Each path below is one point turned by a fixed rotation once a step. After each direction that follows a path, write how fast that rotation turns it, in deg/step (0 if it stays still).
Each turn is a multiple of 5 degrees from 10 to 175, or 0.
Rotation 1:
[ -9  -5   9   0  10  10   8 -12   1  -7   4  -2   7 -14   8   8  -3 -13
  11  -6  -7  -5   2   7  -2  -3  -5   8   3   5  -4  -4  -7  12 -15  -5
  -2 -11   3]
[ -7  -3  11  -3   7  10   4  -6   0  -9   6  -1   2 -16   4   7   2 -17
   8 -12  -2  -2   4  12  -1   2  -4   6   3   1  -9  -9   1  12 -16  -3
   0 -10   5]
[ -7  -7  10  -1   5  10   5 -11   0  -6   5  -4   4 -12   3   2  -2 -19
   5 -15  -7  -1  -3  11  -6  -3  -4   5   2   2  -7 -13   1   7 -16   1
  -4 -11   6]
[ -3  -8  11   5   7  11   2 -12  -1  -8   5   1   4 -15   1   7  -2 -14
   9  -7  -5   1  -4   8  -1  -7  -3   8   4   9  -7  -9  -3   9 -17   1
  -7 -10   8]
[ -5  -9  13   3   9   7   6  -7  -1 -15   5   0  -2 -15   3   5  -2 -15
  10  -7  -2   1  -1  13   2  -2   1   9   8   1  -8 -10   2  10 -12   3
  -2  -9   6]
[ -9 -10  10   1  10   5  10 -13   2 -10   4  -6   3 -12   8   3  -6 -15
  10  -7  -9  -5  -3  10  -4  -4  -1   9   6  -2  -3  -9  -2   8 -12   1
  -2 -12   3]
[ -8  -3  10   0  10  10   6 -10   1  -7   6  -1   5 -15   8   9  -1 -12
  11  -7  -5  -5   2   8   0  -3  -5   8   3   5  -5  -5  -6  13 -15  -6
  -2 -12   5]
[ -9  -3  11  -5   6   9   6  -6   0  -9   6  -1   2 -14   5   5   1 -19
   7 -13  -2  -2   4  12  -1   2  -3   6   2  -1  -9 -11   2  11 -14  -2
   1 -11   5]
[ -6  -7   8   0   4  10   4 -12   1  -4   4  -5   5 -13   2   2  -3 -19
   6 -14  -8  -1  -3   9  -6  -5  -5   5   1   4  -7 -12   0   7 -18   0
  -6 -12   6]
[ -3  -7  12   5   7  11   2  -9  -1  -8   5   3   2 -15   1   9  -1 -14
   9  -7  -3   1  -3  10  -1  -6  -3   9   5   8  -8  -8  -1  10 -17   0
  -6 -10   9]
[ -5 -10  12   3   8   6   7  -8  -1 -15   5  -2  -2 -14   3   4  -4 -16
   9  -8  -4   0  -2  13   0  -2   1   8   8  -1  -7 -11   2   8 -12   4
  -1 -10   6]
[ -9  -9   9   2  10   6  10 -13   3 -10   4  -5   4 -13   7   5  -7 -13
  11  -6  -8  -5  -3   9  -3  -5  -2   9   5   2  -3  -7  -5   7 -13  -1
  -3 -12   4]
[ -8  -2  11  -1  10  10   6  -9   0  -9   5   1   3 -16   7   9  -1 -13
  12  -6  -4  -5   3   9   1   0  -4   8   3   4  -6  -5  -5  14 -15  -6
  -1 -11   4]
[ -9  -5   9  -4   6   9   6  -7   1  -8   5  -3   3 -13   5   3   1 -20
   7 -14  -4  -2   3  12  -3   3  -3   5   2  -1  -8 -11   2  10 -14  -1
   0 -11   4]
[-2 -4  2  0 -1  1  3  3  4  1  2  3  4  1 -2 -2  1  1 -3  1  0  0  1  1
  3 -4  2  1 -2 -3 -3  2 -1  2  1  0  0 -4  0] => 0
[ 1  1 -1  2  1  2 -1 -3  0  3  0  1  3  0  0  3 -1  3  1  3 -2 -1 -1 -3
  0 -3 -2  1 -1  5  1  3 -5  1 -2 -3 -3  0  1] => 125
